One turn moves every row onto another: examples first, then more rows asked:
num: [-33  24 -16  16 -44  28  -6  12  15   1 -14 -19   6  -7 -10  10 -19 -23
 -24]
sagem: [-18  16 -13  29  -4 -11  23  35 -14   3 -29 -27  10  10   7  40   6 -30
 -20]
vak: [-29  49 -17  32  -3  14  35  22   3  -1  -3 -14  12  12  30  11 -13   6
  -6]
Poku: [ -7  15 -15  28   6 -17  18  42  -5   1 -18 -23   0  15  10  37  -7 -23
 -15]
dul: [ 13  28   4 -13 -31  16  -1  16  -7  14 -13 -13  -4  -2  -7  22  38 -15
 -13]
Taze: [-16  16 -12  22  -5 -14  14  40 -13   3 -27 -30   4  -4   3  42   0 -27
 -23]
Lur: [  5  21   5  -2 -18  10 -11 -13   2  18   5 -29   7  14  24  -6 -23  -1
  -3]
refom: [-23  44 -15  30 -13  19  41  16   5  -2  -5 -15  14  16  35   3 -11   7
  -5]
Lubid: [-25  25 -18  15 -44  25  -4  16   7  -6 -22 -20  10  -9 -18  13 -15 -18
 -33]
mize: [-29  37 -17  29 -11  21  39  21   6  -1  -7 -10   5  15  34   7  -5  12
   0]
kipi: [ 23  31   3  -3 -25  24   3  22  -5   0  -3   0 -11   3   3  18  37 -13
 -12]
Ketep: [  6  20   3  -1 -23  12 -15 -12   6  18   4 -36   3   8  16   0 -26   3
 -12]
puvu: [ 15   6  -6  32 -14  -4  28   6 -16   1   6 -31  28   6   8 -13  28  -5
  -6]
mife: [-13  17 -23  25 -43  27  -5  10  19  -9  -9 -23   5   0 -16   2 -23 -16
 -29]
mos: [  8  35   2 -10 -24  20  -2  15 -13   5 -12  -7  -5  -8  -8  31  34 -19
 -16]
zim: [ 12  -4  -8  35 -15   3  22   4 -15  -2   2 -25  23   7   4 -11  32  -5
  -4]
gulo: [  2   9   2  -2 -17   9 -15 -10   3  21  -2 -26   3  18  21  -1 -24   3
  -2]
kon: [ 21   9   1  32 -15   2  21   9 -20  -4   0 -25  29   5   7  -9  34  -4
 -12]

Poku goes to kipi
dul goes to num
Now find these:
mos goes to Lubid
gulo goes to mize
Ketep goes to vak
puvu goes to Lur

